In the rows, 128 means zero.
Rows swapped in pairs by one turn or mirror: which row each one swaps with
q903: [125 129 120  73 149 114 119 164 126 199 114 186 152 127 149 119 139 113
 133 140 133]
q764: [137 139 150 112 162  89 136 162 152 167 151 176 145 118 156 100 119 137
 125  96 127]
q768: [110 120 137  77 175 124 119 159 104 175 128 160 156 134 157 116 102 147
 105 112 138]
q829: [128 125  97 109 124 120 129 152 123 159 140 146 106  97 167 108 109 145
 148 139 121]
q157: [135 149 124  75 186 148 101 168 145 144 128 165 128 111 153 116 112 158
 124 129 129]
q484: [139 106 150 116 167 119  99 164 133 161 115 139 101 135 124 109 125 117
 146 116 113]
q407: [117 121 118 113 139 135 107 163 146 150 130 147 122  94 135 120 157 111
 139 152 136]
q297: [126 102 128  86 157 116 122 169 142 176 124 150 137 151 186 117  99 132
 150 127 131]
q397: [122  97 118 111 148 119 116 131 123 134 137 129 116 104 127 115 124 142
 110 132 113]
q581: [159 124 108  83 185 111 104 165 134 144 147 169 133 136 140  98 131 133
 123 144 141]
q863: [130 133 127  97 157 117 134 155 149 139 129 119 140 120 173 124 132 116
 126 104  88]
q421: [147 120 118  97 170 120 117 131 127 131 118 123 130  94 129 108 111 141
 125 130 111]
q46: [116 138 135  96 166 118 117 143 141 187 172 185 132 104 153 105 120 119
 119 138 146]
q514: [116 124 123 102 143 128 137 180 109 169 164 146 125 129 141 126 149 103
 120 118 108]
q800: [125  84 145 101 153 101 104 132 138 185 142 154 140 103 161 128 124 114
 132 141 112]
q181: [128 178 118  98 156 128 116 175 120 172 120 152 128 107 171 109  98 125
 120 122 127]
q605: [158 120 119  82 152  89  87 159 143 154 136 179 131 119 146 104 141 131
 130 140  97]
q599: [144 132 141  94 136 130 126 159 151 137 134 151 112 104 136 110 103  89
 119 116 138]
q444: [124  99 133  96 184 129 121 175 118 145 117 178 114  94 144  89 112 130
 117 151 121]
q534: [143 143 136 105 162 127 127 131  99 170 169 168 125 114 169 118 121 104
 129 136 123]
q578: [140 115 126 106 164 131 138 146 126 174 126 187 120 143 135 115  99 149
 129 106  98]
q580: [128 148 135  94 136 133 127 165 133 185 141 161 142 152 157 121 127  90
 124 131 130]
q98: [105 129 148 119 161 145 124 151 142 165 146 145 115 126 138 142 134 134
 137 119  95]
q978: [146 172 126  96 166 121 114 123 123 172 128 164 133 126 152 112 102 125
 138 136 133]
q146: [148  97 103 112 164 117 142 164 131 137 123 166 118 101 160 110 139 112
 125 143  89]
q864: [140 102 142  81 184 110 111 176 143 171 120 176 124 135 128 127 100 125
 111 134 132]
q438: [135 126 139 127 160 101 106 152 164 154 121 127 121 135 155 121 123 122
 140 133 101]
q337: [120 124 114 106 142 110 135 181 127 167 141 160 114  85 122 124 129 141
 103 115 103]
q757: [102 119 116  78 163 137 105 132 126 162 140 163 137 122 150 112  90 122
 110 129 154]
q790: [115 105 132  88 171 114 120 164 147 135  97 165 145 101 176 112 114 157
 123 111 124]
q396: [140 119 142  53 137 123 126 164 137 153 120 143 119  96 138 119 127 149
 129 126 107]
q759: [ 97  97 132 109 167 106 129 139 132 144 161 138 134 100 166 113 125 144
 114 122 110]
q35: [123 141 106 127 174 107 111 145 141 143 120 155 109 112 159  87 126 125
 137 151 130]
q905: [141 119 103  78 158 117 104 150 161 144 149 140 154 130 168 116 142 115
 122 108 120]
q639: [122 122 124 118 197 133 126 187 127 165 129 185 152 127 177 107 126 126
 129 125 131]
q57: [158  68 131 100 161 114 121 169 145 154 115 152 133 115 152 113 132 146
 129 125 120]
q97: [ 98 120 138 120 135 132 124 129 121 166 109 174 114 105 142 129 111 126
 136 127 128]
q81: [131 159 116  89 144 109  96 143 133 174 107 181 134 104 154 125 127 107
 139 128 137]
q445: [150 131 131 104 161 112 102 151 130 138 147 175 150 118 167  95 136 162
 135 117 144]
q461: [114 133 140  91 168 126 130 145 109 188 119 143 161 133 141 124 107 132
 128  98 116]
q471: [136 113 120 100 131 142 131 167  99 195 122 176 127 105 141 118 119 134
 124 117 137]
q437: [123 114 146 107 129 156 121 158 117 141 142 149 128 131 158 128 126  96
 130 108 128]
q408: [130 149 121  95 164 122 109 193 109 170 118 157 123 102 145  91 123 147
 126  93 123]
q640: [119 101 118  96 167 131 124 164 169 143 163 150 127 105 164 110 125 101
 105 119 117]
q269: [135 111  87  90 156 131 110 153 126 168 133 173 146  85 172 109  96 122
 105 116 119]
q615: [166 135 112 113 160 107 127 164 148 131 148 152 130 115 170  94 137 132
 121 144 111]
q422: [135 129 124  89 143 130 118 177 104 170 136 183 124 126 158 120 118  93
 117 118  84]
q918: [138 118 131 117 175 103 126 163 140 138 115 161 128 110 185 127 130 101
 132 112  88]
q38: [ 88 140 132  96 162 121 124 179 133 171 115 141 135 132 179 108 130 100
 130 124 126]
q61: [ 85 103 122 102 143 122 115 172 141 183 119 171 138 120 126 104 140 131
 123 120 118]

q81 is swapped with q918
q407 is swapped with q639
q580 is swapped with q615
q269 is swapped with q800
q438 is swapped with q181
q445 is swapped with q437

Rows swapped in pairs by one turn or mirror: which row each one swaps with
q598: [127 124 150 111 115 120 138 120 137 130  95 162 119 146 140 124 133 151
 128 139 127 172 135 114 135]
q553: [138  91 129 139 150 122 123 113 139 129 126 135 121  98 128 123 157 147
 113 148 125 117 110 117 152]
q817: [136 129 150 131 115 147 134 131 150  98 130 135 110 111 126 145 146 155
 114 156 156 119 118 133 140]
q194: [129 139 122 103 119 146 141 106 148 140 132 142 161 126 136 151 147 120
 106 128 119 134 160 138 148]
q963: [126 140 129 141 114 133 141 119 102 165 117 128 144 142 161 140 116 117
 123 105 115 128 133 128 116]
q127: [148 101 139 130 123 133 126 117 140 130 131 129 155  98 149 101 144 111
 110 153 110 124 123 138 143]
q653: [122 118 143 119 124 107 149 142 153 106 121 129  95 140 116 155 109 131
 136 123 110 123 131 130 123]
q990: [137 139 150 146 120 156 141 105 132 106 117 133 116 130 101 148 149 130
 148 117 150 126 121 154 123]
q392: [139 128  97 114 138 139 125 106 136 130  96 134 128 148 101 128 117 118
 164 130 140 145 129 129 130]
q403: [131 118 119 110 135 106 115  99 125 143 108 140 148 113 117 132 115 124
 139 151 105 114 129 147  85]
q23: [135 105 128 109 115 102 135 120 121 155 121 126 129 127 108 139 144 135
 138 149 109  99 149 139  88]
q844: [116 120 161 122 127 130 138 122 158 135  83 150 128 135 108 140 131 147
 151 159 132 135 127 145 120]
q824: [130  93 140 116 108 116 132 130 134 127 123 122 121 103 121 132 122 119
 162 125  92 117 129 121  96]
q55: [130 125 128 163 112 119 113 128 132 169 118 143 129 144 144 113 133 134
 126 134 126 167 138 132 127]
q490: [145 122 167 147 127 159 139 110 118 120 114 133 130 125 108 149 126 134
 151 147 120 157  93 134 137]
q561: [127 135 143 134 112 131 133 116 137 130 106 112 135 111 111 174 123 114
 132 139 126 177 125 160 132]
q635: [123 120 129 155 139 111  97 131 146 132 127 132 138 102 147 121 132 130
 118 164 124 106 115 140 121]
q769: [149 119 134 127 110 123 139 109 147 129  91 118 126 120  95 130 136 129
 142 176 101 142 111 134 143]
q28: [135 120 151 136 112 151 136 120 134 105 135 138 113 118 122 161 141 147
 116 160 166 129 117 125 141]
q858: [124 127  99 131 133 124 150 116 136 149 125 112 108 123 141 122 123 114
 111 126  93 120 150 115 125]
q503: [138 111 129 131 153 136 121 126 126 119 125 115 126  97 126 105 147 146
 124 176 118 134 126 130 152]
q564: [114 154 127 136 124 142 138 125 154 152 106 132 144 110 108 119 131 123
 131 129 139 132 150 137  95]
q600: [131 152 132 141 120 135 150 149 122 139 131 131 122 130 147 130 135 126
 135 117 121 164 154 126 152]
q284: [131 114 165 133  98 135 118 120 136 161 121 117 125 132 118 123 135 138
 145 157 111 156 124 118 160]
q205: [137 101 146 144 152 132 111 123 122 113 139 135 129 110 138 113 150 164
 125 149 125 120 108 139 142]
q529: [137 119 150 129 134 136 106 114 126 127 130 107 127  91 122 140 160 130
 126 163 138 124  95 116 139]
q443: [131 129 131 152 121 130 157 110 135 152 114 123 162 132 135 122 123 128
 138 111 151 120 102 137 145]
q180: [142 126 158 119 133 154 154 120 138 143 125 148 112 142 141 166 116 135
 143 148 112 139 117 130  99]
q212: [130 136 106 113 108 126 141 113 116 126 135 128 124 134 129 173 139 132
 134 114 141 105 150 127 110]
q376: [122 144 128 107 120 115 121 123 103 142 130 112 126 120 143 137 159 134
 147 134 110  95 142 128 103]
q831: [149 105 134 141 136 120 112 122 133 123 139 126 142 108 155 114 130 126
 116 165 104 113 120 133 148]
q427: [129 119 134 136 132 122  99 132 117 112 128 141 136 128 141 178 110 129
 114 124 102 139 114 155 112]
q91: [161 131 128 111 125 112 142 118 154 132 122 133 152 139 126 132 129 106
 100 141 136 135 129 135 159]
q659: [158 124 114 145 120 151 133 126 112 125  96 135 141 122 115 126 144 121
 137 177 124 136 128 157 146]
q654: [141 138 111  98  95 115 135 110 133 131 132 123 131 128 138 163 141 136
 128 114 148 108 146 127 110]
q21: [122 140 151 115  99 116 126 136 120 132  98 117 127 131 134 140 125 154
 147 138 144 139 106 145 160]
q285: [112 132 136 135 127 146 106 139 114 114 130 163 146 116 136 166 125 140
 117 141 101 123 130 141 106]
q569: [154 139 135 133  98 137 121 122 130 155 117 140 112 144 162 155 148 130
 109 117 142 142 123 122 113]
q39: [131 139 151 106 114 126 142 113 139 154 132 137 108 140 153 165 112 123
 144 138 124 133 162 134 124]
q227: [142 105 127 116 119 106 120 125 124 130 126 123 134 108 110 143 109 117
 165 141  99 100 133 119 100]
q958: [121 125 132 150 145 144 122  94 134 131 114 147 121 122  96 143 130 124
 158 128 115 164 142 154 112]
q786: [141  97 129 151 145 121 126 124 132 130 152 127 121 122 133  96 132 150
 135 156 118 129 107 113 130]
q754: [159 131 134 147 118 130 118 153 106 120 150 142 154 144 105 128 128 126
 142 130 127 136 123 130 139]
q238: [137 121 125 148 134 156 124 132 107 125 159 129 154 126 112 129 144 134
 112 159 122 148 107 127 142]
q590: [115 109 141 118 130 127 111 130 119 110 133 136 144 129 122 173 117 152
 126 136  96 149 127 160 105]
q710: [140 112 124 101 119 110 108 121 108 156 128 127 145 119 111 143 130 132
 139 133 128 112 137 129  82]
q36: [148 129 137 132 133 155 117 112 125 147 109 129 146 117 127  88 135 127
 113 115 141 136 124 145 128]
q877: [138 113 125 152 103 127 113 131 113 124 163 124 166 136 114 143 142 140
 140 127 131 143 112 120 136]
q60: [100 131 136 121 137 144 128  89 126 150 121 126 127 114 127 144 122 115
 134 115  98 128 160 138 135]
q458: [139 125 147 140 109 145 126 129 137 111 119 138 120 120 129 155 150 153
 111 166 159 127 109 130 152]
q940: [129 137 116 114  92 116 137 113 115 127 122 138 133 134 146 163 137 141
 130 116 152 107 147 130 117]
q650: [138 123 124 138 122 132 117 154 112 134 146 140 170 128 112 122 129 140
 120 119 132 143 127 117 148]
q324: [106 112 153 132  90 129 138 144 159 124 126 122 113 127 107 156 129 152
 142 130 123 144 123 120 141]
q628: [149 106 126 137 147 130 129 106 131 112 156 118 131 118 113 128 151 109
 129 157 126 120 101 123 144]
q275: [129 107 120 132 146 126 147 102 153 161 144 125 134 146 148 131 136 129
 124 113 143 140 146 116 134]
q740: [139 104 147 113 122 141 118 113 126 137 114 120 103 134 130 135 128 151
 148 116 109 157 120 139  88]
q555: [130 100  91 146 121 129 131 135 114 141 115 113  98 124 142 157 120 126
 136 125 109 136 133 120 110]
q966: [129 134 109 107  93 119 139 106 117 141 130 127 133 134 144 160 137 130
 120 114 151 112 146 124 120]
q267: [143 122 132 141 123 129 133 105 166 130 127 117 118 130 148 137 155 159
 146 138 118 177 121 128 123]
q125: [146 101 117 118 141 134  99 100 138 139 122 113 128 133 120 144 125 111
 118 118 102 125 126 168 137]
q8: [107 113 134 130 132 132 153  93 137 130 125 118 136 141 105 130 118 119
 114 119 146 155 147 139 115]
q343: [119 118 119 139 131 142 125 125 146 138 110 119 103 165 150 120 112 132
 114 159 131 147 127 149 126]
q11: [127 123 158 129 110 150 138 120 135 100 128 140 105 118 117 152 142 155
 125 165 153 128 113 134 146]
q834: [105 130 112 123 110 115 112 132  96 130 112 139 146 127 126 158 125 146
 140 124  93 130 117 135 101]
q321: [132 137 130 100 145 160 141 114 115 143 154 116 118 124 128 159 116 114
 122 129 141 140 144 135 135]
q213: [126 113 104 103 120  99 120 124 113 152 114 100 129 108 119 139 127 134
 146 142 107 122 145 127  98]
q293: [151 115 142 126 118 132 102 159 131 145 111 134 107 143 109 111 124 132
 141 134 103 121 127 132 142]
q798: [127 127 154 142 117 129 135 105 153 129 118 122 131 114 121 138 119 127
 144 136 159 132 123 137 175]
q533: [122 127 126 114 111  94 116 139 119 138 103 140 122 131 142 139 131 121
 136 149 101  94 122 126 102]
q846: [153 119 115 123 132 109 115 117 133 129 153 134 134 118 115 141 145 125
 175 150 111 116 135 122  99]

q490 is swapped with q963
q653 is swapped with q91
q60 is swapped with q284
q798 is swapped with q39
q529 is swapped with q376
q392 is swapped with q343
q553 is swapped with q23
q285 is swapped with q877
q503 is swapped with q213

